In the rows, 128 means zero.
These are runs of 7 systems, one row a step. Runs of the same system follow the same rule from any start.
run 1, Q_652, 9 rows:
[[125 114 133 120 134 125 132 141  94 147  82  96 122 168 118 100 135 101
  145 148  76 156]
 [120  88 165 133 132  98 133  92  93 135  98 131 134 110 119 132 168 170
  135  98 123 119]
 [110 128 151 120 100 119  61 136 140 108 134 113 117 120 155  99 122 131
  116 110 179 168]
 [116 156 124 156 117 111 103 154 106 145 135 103 151 158 120 125 147  79
  176 138 117 113]
 [112 120 136 141 137 127 165 125  94 162  97 136 145 157  91 129 138 181
  132 163 139 149]
 [130  83 134 134 150  90 117  90 130  78 130 128  98 107 118 120 119 117
  118 120 149 182]
 [ 96 149 131 144 147 117  64 144 103 134 187 132 130 129 160 135 142 111
  118 116 134  92]
 [111 149 117 101 135 149 147 156 104 156 105  77 147 185 125 110 110 133
  133 164 116 151]
 [147  88 154 134 147  79 183  82 111 118  95 143 116 122 114 113 159 130
  155 124  92 141]]
run 2, Q_348:
[[127  70 105 165 184 125 119  89  98 103 148 104 127 102  58 201 122 133
  122 110 102 106]
 [ 74 163 142 111 143 111 102 141 123 128 173  91 130 164 154 110 112 160
  106 165 202 191]
 [160 139  93 130 143 100 146 132 111 106 134 133 131 148 146  76  98  20
  153 126  59 117]
 [ 96  84 167 134 176 157 117 121  93 160 110 102 103 137 100 177 181 187
  106 139  62 107]
 [124 114 140  84  90  74 101 116 126 112 100 108 111 124 181  75 128 129
  111 124 222 201]
 [148 150 112 202 107 106  88 145 114 125 154 169 141 119 115 120 148  44
  184 104  73  66]
 [102 113 156 112 132 211 126 155 137 167  71  60 131 159  66 171 145 198
  130 167 106 158]
 [153 109 106 117 115  21 197  66 105  97 111 137 140 116 148 102 115 113
  142 120 218 175]
 [123 138 113 229 154 151  53 158 110 118 201 215 115 120  81 125 115  93
  117 139  78  96]]
run 3, Q_786:
[[143  88 142  82 115 170 112 133 164 111  68  71  84 120 117 137 143 123
  124 137 104 173]
 [148 153  96 155 106  65 155 127  98 161 131 156 150 132 152 139 169  89
  157 136 170  85]
 [109 138 127 146 122 189  81 167 128 123 131 149 137 145  83  91  59 156
  103 143 120 171]
 [142  95 127 106 142  96 169  79 131 112  96  53 141 114 115 174 157 116
  172  94 119 113]
 [112 160 136 158 133 104 141 137 130 145 177 193 114 142 150 113 147 157
  107 177 185 147]
 [144  89  94 115 158 169  95 140 115 100 112  96  97 127  92 124  86  83
  104 128  66 150]
 [102 148 144 126 128  77 128 106  92 155 143 101 169 123 162 162 171 147
  156  87 165  62]
 [121 136 158 112 124 156 134 144 154 115 120 167 100 148 141  49  93 154
   96 162 121 206]
 [162  83 107 157 134 116 123 113 114 125 101 106 110 103  95 177 176  62
  166 109  68  83]]
run 4, Q_348 (9 x 22):
[[164 140 111 139  71 109 143 125 143 125  96 172 146 108 134  88 114 111
  148 105 164 132]
 [137 126 121 174 129 169 126 132 151 129 137 152 140 106  63 174 125 144
  144 118 103  89]
 [118 144 116  94 128 146 160 129 158 125 125  98 140 140 116 149 105 169
  112 153 191 161]
 [148 154  90 140 149  88 169 112 119 107 172 182 139 127 149 103  95  86
  127 121 130 104]
 [110 119 131 121 174 197  98 145 133 130 150 131 111 130 115 149 115 152
   88 131  70 106]
 [120 133 143  59 128 103 146 111 136 123 118  75 128 127 195 122 136 143
  115 112 166 141]
 [146 145 142 163 120 104 129 137 119 136 149 208 120 127 161  83 151  92
  142 124  89  94]
 [137  94 138 112 108 207  85 152 151 136  82  99 102 107  96 163 140 149
  110 119  97 123]
 [128 149 131 107  99  69 169 102 128 139 114 104 159 127 157 139 152 150
  155 110 208 122]]
run 5, Q_786 (9 x 22):
[[146  99 141 147 124 113 136 107 158 109 118 149  89 111 112 136 163 121
  144 146 139 155]
 [130 148  86 142 126 133  99 158 133 132 156 121 116 135 125 154 125  81
  125 155 148 123]
 [107 143 117 107 142 141 142 134  91 142 117  94 168 158 118 120  91 141
  129 120 117 126]
 [125  95 162 130 148 101 160  87 112 125 109 144 123 120 116 114 146 170
  130 120 114 144]
 [138 109 124 150 127 110  90 128 151 104 151 152  81 102 133 140 151  98
  113 141 147 146]
 [116 164 104 118 125 142 100 162 120 139 148  88 143 150 146 130 109  80
  136 131 127 109]
 [109 140 157 109 132 137 162 124  92 157  92 117 169 159 123 102 124 174
  141 119 100 122]
 [149  77 151 145 121 110 135  98 136 112  96 169  91  93 110 125 161 146
  124 129 135 155]
 [142 144  89 151 113 118  82 147 154 104 166 132 105 110 132 149 129  62
  131 136 165 126]]
run 6, Q_975:
[[166 168 112  97  96 159 158 140 183 118 129 161 134 112 163 101  96 105
  129 104 113  95]
 [157 145 114 131 142 164 181 120 162 113 142 149 147 110 103 157 106 125
  148 112  74  77]
 [149 122 105  81 146 156 192 104 160 115 123 134 122 101 134 155 102 161
   96 119 148 112]
 [157 143  98 109 135 129 155 127 146 106 153 180 111 112 166  93  96  89
   99 120 109 112]
 [127 147 118 119 162 175 144 139 130 140 155 136 143 130 129 152 111 130
  118 116  63  64]
 [142 119 132  63 135 147 187 105 141 134  87 107 134 121 153 130 125 162
  113 109 115 110]
 [160 117 134 131 126 110 142 110 147 105 138 192 101  94 163 103 141 106
  121 103 103 101]
 [128 144 111 120 132 183  94 151 154 134 152 121 131 108 130 173 122 122
  112 103 111  68]
 [143 159 122  75 105 136 191 122 150 137  95  98 164 139 150 115 108 139
  149 119 139 118]]
run 7, Q_126 (9 x 22):
[[114 130 124 151 183 180 165 136 142 127 144  92 132 164  47 178 106 150
  143 184  80 148]
 [138 129  85 129 130  93 202 102 104 167 120 158 138 123 124 175 151 168
  108 156 212 115]
 [129 126 104 170 136  84  81 136  97  96 168 189 107 128 138  62  84  77
   97 140 151 176]
 [ 68 143 139 113 190 147  87 137  86 135 172  51 152 164 128 156 115 141
  120 118  88 104]
 [122 130 159  79 120 107 192 123 146 160  82  96 105 156 171 122 182 166
  134 177 168 171]
 [159  54 121 181 142  74 101  94 106  88 115 166  76  94  94 122 155  70
  134 130 106 156]
 [ 83 147 130 150 105 163  25 171  97 163 141  93 165 127 112 170 137 149
  129  99 161  81]
 [134 172 133  91  92 130 186 147 164 128  83  79 158 183 126  80  94 122
  178 163 156 197]
 [141  92 144 200 183  92 182  75 111 109 144 191 113 116  63 142 151 139
  153 138  58 125]]
run 8, Q_975 (9 x 22):
[[120 137  94  95 154 186 114 148 127 114 130  71 151 144 101 144  62 119
  110 113  89 115]
 [125 146 151  88 161  84 227  90 130 132 129 123 141 148 166 111 137 158
  142 134 119 132]
 [154  86 131 149 136 157 106 138 141 124 123 204  63  93 125 121 152 120
   82 146  84 128]
 [121 133  86  90 136 125  93 128 100 124 146  65 149 112 153 174 117  92
  119  79 141  66]
 [121 188 176  98  90 143 175 148 147 160 105 150 165 159 172  70 126 172
  153 127 126 126]
 [173  72 140 161 136 144 137 108 159  91  94 144  89  95  68 138 142 101
  158 125  55 142]
 [115 131  96 107 146 108 126 102 134 120 179 110 130  90 151 211 138 147
   99 107 215  81]
 [142 186 109 102  77 166 127 190 150 142 108 164 139 160 169  45  78  99
  116 157 138 153]
 [137 108 134 179 177 124 170 101 107 106 133 115 153 137  55 150 120 107
  182 117  20 100]]
run 9, Q_452, 9 rows:
[[144 157 115 109 111 172 109 156 157 130 132 125 129 119 153 133 121  93
  131 111 105  88]
 [122 139 149 105 117 164 153 141 128 173  93 117 133 146 132 143 163 173
  127 140 116 105]
 [148  94 132 131 124 122 138 102 136 118 113 182 105  89 121 124 130 158
   98 118 148 135]
 [137 153  90 143 113 133 113 135 153 112 163 139 141 103 121 161 108  99
  138 109 167  95]
 [129 164 118  97 107 173 147 163 150 153 103 100 143 163 129 113 107 134
  130 158 129 143]
 [145 104 144 116 157 129 196  95 124 131 100 159 126 120 119 116 130 163
  119 120  80 117]
 [113 115 115 163 160 126 103 115 131 107 186 156 117 101 101 176 125 150
  101 125 160 114]
 [130 154  90  84 107 148  98 157 149 119 135  95 124 131 164 121  87  86
  103 127 158 134]
 [130 159 158 108 124 153 174 139 127 166 100 143 152 152 156  96 143 141
  154 121  61  85]]
run 10, Q_452 (9 x 22):
[[135 113  97 164 115 145  74 145 112 112 135 165 119 113  89 111  88 105
  103 127 140 143]
 [121 155 121  92 121 129 143 126 133 123 121  56 168 142 137 141 110 120
  161  97 136 111]
 [116 145 169 129 145 129 164 132 136 145 133 164 108 157 148  90 147 160
  126 170 104 159]
 [151  71 110 152 152 129 108 107 120  99 126 142 100  90  91 161 132 104
  117 110  91 111]
 [103 166 101 111 124 110 109 142 104 147 159  89 157 143 152 155 124 127
  121 131 194 110]
 [140 141 156 108 100 150 128 148 142 130  96 156 124 144 153  46 109 120
  126 129  85 160]
 [131  99 157 152 150 123 150  94 132 132 118 116 128 109  88 186 173 150
  165 107  87  89]
 [111 122  96 130 135 103 105 135 118 130 151 133 100 128 133 148 131 142
   82 171 221 172]
 [164 148  96 115  99 128 128 142 130 109 117 151 152 119 151  68  76  59
  140  91  97 109]]
run 11, Q_50:
[[144 168 127 116  94 161 112 165 176 132 145 170 110 124 173  94 122 105
  112 140 130 124]
 [139 140 103 139 115 178 144 148 134 142 102 102 162 139  75 158 109 116
  161 123  97  98]
 [132 139 140 117 110 106 184 109 127 161 105 155 145 121 147 135 157 178
  133 126 171 109]
 [149 116 118 157 129 149 116 131 178  87 151 174  98 104  94 125  94 125
  112 144 145 167]
 [105 148  99 149 164 128 123 128  98 144 180 113 158 130 111 185 128 124
  130 119 127  64]
 [130 142 129  76 159 124 206 117 126 138 123 132 124 155 159  95 109 157
  101 159 119 152]
 [155  78 143 157 143 134 125 100 141  92 115 163 106  89  91 125 130 117
  138  95  66 125]
 [ 98 161 141 104 122 155  74 151 134 144 168 114 132 113 183 159 149 149
  101 101 151  71]
 [157 160  84  91 118 139 182 141 149 114 112 106 144 149 134  93  67  81
  136 138 120 151]]
run 12, Q_126, 9 rows:
[[139 136 122  42 117 179 159 130 175 126  98  67 126 126 163 150 116 147
  108 119 129 117]
 [177 125 139 136 116  79 182  97 146 114 115 176 112 105 161 104 167  86
  166 110  99 101]
 [130 109 133 144 120 198  49 159 125 131 126 161 108  98 115 131 119 132
   86  99  76  93]
 [135 158 111  59  95 140 156 126 158 124  99  59 175 123 153 145  99 134
  143  86 167 104]
 [155 149 166 155 128 109 182 121 162 119 131 197 117 131 144  72 145 104
  170 138  67 129]
 [133  87 103 125 153 201  93 134 130 128 126 142 103  91  90 179 111 151
   67 111  89  88]
 [140 174 104  73  78 100 153 125 146 134 123 105 173 115 190 130 119 126
  137  91 216  96]
 [143 142 158 149 143 126 138 141 142 103 143 184 107 152 141  43 115  74
  149 141  27 149]
 [117  84 129 101 168 189 121 116 114 145 114  92 121 101 100 209 135 194
   80 101  91  70]]
run 13, Q_652:
[[ 98 155 104 124 137 145  97 165  85 146 137  77 169 172 111 121  90 114
  132 129 111 114]
 [124 130 150 116 153  89 219  93 108 138 102 119 150 158 124 108 138 157
  160 145 113 147]
 [125  80 171 139 142 119  94 103 154  97 134 160  63  94 141 123 174 140
  106 134 127 165]
 [109 133  99 122 111 133  36 158 101 134 141  83 132 120 149 154 132  90
  110 101 157  92]
 [121 180 121 118 113 120 174 149  85 167 101 122 193 189 132  75  97 128
  162 137 115 123]
 [136  86 189 153 148 122 175  89 162 103 102 144 101 124  80 121 160 169
  162 151  87 183]
 [121  89 114 133 128  99  55 108 132 107 161 122  86  72 142 191 170 126
   90 104 201 114]
 [113 188  75 119 101 126  80 186  87 147 152 125 172 166 163  73  76  67
  118 134 146 114]
 [123 138 161 149 163 146 208 122 116 149  99 117 164 183  64 113 124 157
  186 162  31 143]]
run 14, Q_50:
[[ 95 174 135 153  85 155  64 173 154 154 152 109 146 135 122 168 153 146
  145 134 193 111]
 [148 146  65 114 130 105 199 123 124 129 116  94 148 159 100 144  90 109
  137 175 184 159]
 [135  97 144 198 154  90 162 102  92 141 126 204 112 128  82 123 164 151
  139 157 107 135]
 [ 80 101 148 113 170 159  67 120 132 102 172 109 104 109 129 160 114 187
   68 117 151 143]
 [139 145  77  98 163  75 151 104 108  84 172 104 143 130 175 110  82  51
  126 103 128 112]
 [123 142 175 142 144 144 146 155 119 165 115 156 112 173 145  83 170 115
  152 168  24 123]
 [128  72 153  75 108 179  95 116 138 129  60  64 118  95 114 159 140 178
  111  84 117 126]
 [154 153  96 129  72  75 105 124 139 108 144 168 143  90 183  97 117  69
  138  84 206 105]
 [110 188 125 177 119 181 110 198 156 153 152 132 139 193  83 113 117 104
  167 200  96 149]]

Which system made each of these runs?
run 15:
[[130 134 166 134 135  88 161 107 162 119 145 162  95 125 167 118 181 132
  141 151 137 146]
 [139 123  94 145 126 171  84 168 126 139 132 142  88 133 120 130 129  81
  101 160  95 127]]

Q_786
run 16:
[[134 116 117 105 163 161 132 132 155 114 151 142  78 124 149 128 123 122
   79 156 104 136]
 [145 120 101  97 148 140 124 125 109 131 125 106 127 116 152 149 130  94
  112 102  89  73]]

Q_652
run 17, 2 rows:
[[125 125 116 198  89  72  69 150  67 172 127 167 128 117 130 151 206  87
  148 123 165  78]
 [ 96 135 144 133  74 179  45 167 104 153  83  86 182 138  82 113  94 168
  142 100 161 147]]

Q_975
run 18 (2 x 22):
[[102 124 174 132 122 206 102 149 176 139 124 120 123 117  86 175 146 218
  121 134 127 131]
 [169 111  92  88 106  80 154 107 158  88  98  86 108 119 148 123 123  62
  149 129 181 172]]

Q_975
run 19, 2 rows:
[[152 101  71 114 167 139 135 117 132 108 154 145  88  98 133 160 114  92
   75 137 117 109]
 [111 176 101 111 123 155 103 160 102 162 150 120 162 140 160 133 107 125
  107 111 130  70]]

Q_452
run 20, 2 rows:
[[114  88 187 111 166  95 146  77  98 110 106 125 128 118 137  95 144 160
  134  85  65 129]
 [101 125 181  95 106 131  62 136 153 129 126  90 103 112 179 134 176 153
  119 105 159 133]]

Q_652
run 21:
[[145 149  94 162 100 125  99 159 151 140 147 149 103 124 134 154 157  79
  132 160 160 119]
 [119 156  95 112 120 160 119 159 109 143 112  88 165 158 107 120  76 114
  128 128 125 127]]

Q_786
run 22:
[[124 109 106 131 149 135 152 126 105 141  98  89 135 155  80 154 124 134
  136 159 126 148]
 [121 121 118 116 165  86 156 100  93 106 146 146 137 133 142  97  91 135
  103 125 140 147]]

Q_452
run 23 (2 x 22):
[[136 146 138 154 117 102 104 140 174 100 165 144  93 127 151 109 154  65
  157 145 127 149]
 [116 122 110 135 145 171 107 159  89 159 109  95 136 152  97 157 136 111
  127 141  65  89]]

Q_126
run 24 (2 x 22):
[[171  97 116 155 121 140  78 140 121 104 119 189  91  96 127  81 118  51
  116 102  46 114]
 [106 142 141  82 115 189  99 141 118 151 111  72 183 118 132 165 112 178
  123  61 110  56]]

Q_126
run 25 (2 x 22):
[[ 96 145 159 131 116 124  85 138 118 118 132  96 155 147 119 100 109 141
  150 112 148 162]
 [122 133 147 141 149 131 162 127 154 118 131 105 125 157  94 147 143 134
  163 162 117 156]]

Q_126
run 26 (2 x 22):
[[142 115 192 150 117  50 159  93 146 115 114 139 104 128 159 100 216  92
  203 125 106 144]
 [126 110 118 184  96 176  50 166 140 158 129 159  97  91  86 200 181 141
  111 138 159  94]]

Q_975
run 27 (2 x 22):
[[131 123  79 160 150 115 146 110 127  91 149  78 167 132  43 178  74 111
  163 132 160 149]
 [ 88 160 112 147 198 106 172 122 102 123 190 123 147 177 105 133  93 143
  118 186 141 161]]

Q_348
run 28:
[[153 135 142 163  86 139 121 145 167 142 116 197  95 104 134 130 175 126
  136 141 143 117]
 [157 120  84 143  84 147 131 139 140 137  83 119 138 108  75 171 127 116
  144 124 161 115]]

Q_452
run 29, 2 rows:
[[146  87 136 117 104  77  91  83 147  63 114 119 108  74 138 114 120 108
  127  77 188 172]
 [109 175 109 181 122 114  55 179 126 136 195 140 114 150 146 126 152  50
  144 162 133 117]]

Q_50
run 30, 2 rows:
[[136 146 120 136 135  83 171 117 133 135 149 159 118 133 163 130 160 111
  138 157 152 122]
 [127 109 124 146 141 169  87 153 119 131 126 149  90 131 110 119 120 122
   94 157  92 145]]

Q_652
run 31 (2 x 22):
[[137  96 123  80 128 159 126 127 159 120  92  64  91 119 129 166 148 123
  113 142 125 147]
 [146 150 112 138 109  67 157 115 115 141 135 167 141 121 167 117 155  96
  144 118 156  96]]

Q_975
run 32:
[[142 109  75 116 132 179  76 158 106 118 120 136 115 119 114 108  65  86
   74 119  94 124]
 [124 153 131 107 150 131 185 101 112 137 133  98 193 133 121 141 106 151
  160  80  87  69]]

Q_652
run 33:
[[142 126 112 128  88 112  84 153 160 106 115  86 100 137 129 114 131  69
  151 160 190 199]
 [134 142  88 174 136 103 149 140  70 167 124 120 168 154  90 160 150  85
  176 140 100  75]]

Q_348
run 34 (2 x 22):
[[ 81 129 159 122 195 152 110 113  89 151 165  84 154 133 131 187 151 177
  123  88  57  49]
 [ 95 104 162  82 130 128  61 137 130 125 139 127  63 116 204 111 156 162
   53 138 183 170]]

Q_452
run 35, 2 rows:
[[122 158 157 148  74 172  66 161 155 128 131 171 148 113 120  88 100 152
  131  96 138 129]
 [121 167 114 121 118 133 145 134 161 122 146  69 168 145 109 178 119 120
  181 127 167 115]]

Q_50
run 36:
[[131  98 115  94 145 155 133 121  90 111  85 118 144 135 103  82  59 137
   95 109  95 158]
 [119 134 180 142 119  87 109 100 126 115 139 144 147 109 153 111 160 131
  170  71 117  99]]

Q_50
run 37, 2 rows:
[[ 90 133 136 156 153 114  58 161  61 143 153 138 121 170 140  73 123  94
  113 152  95 151]
 [ 92 110 162  86 143 124 109 117  94 120  85  31 147 164 125 114 124 139
  152 112 101 164]]

Q_50
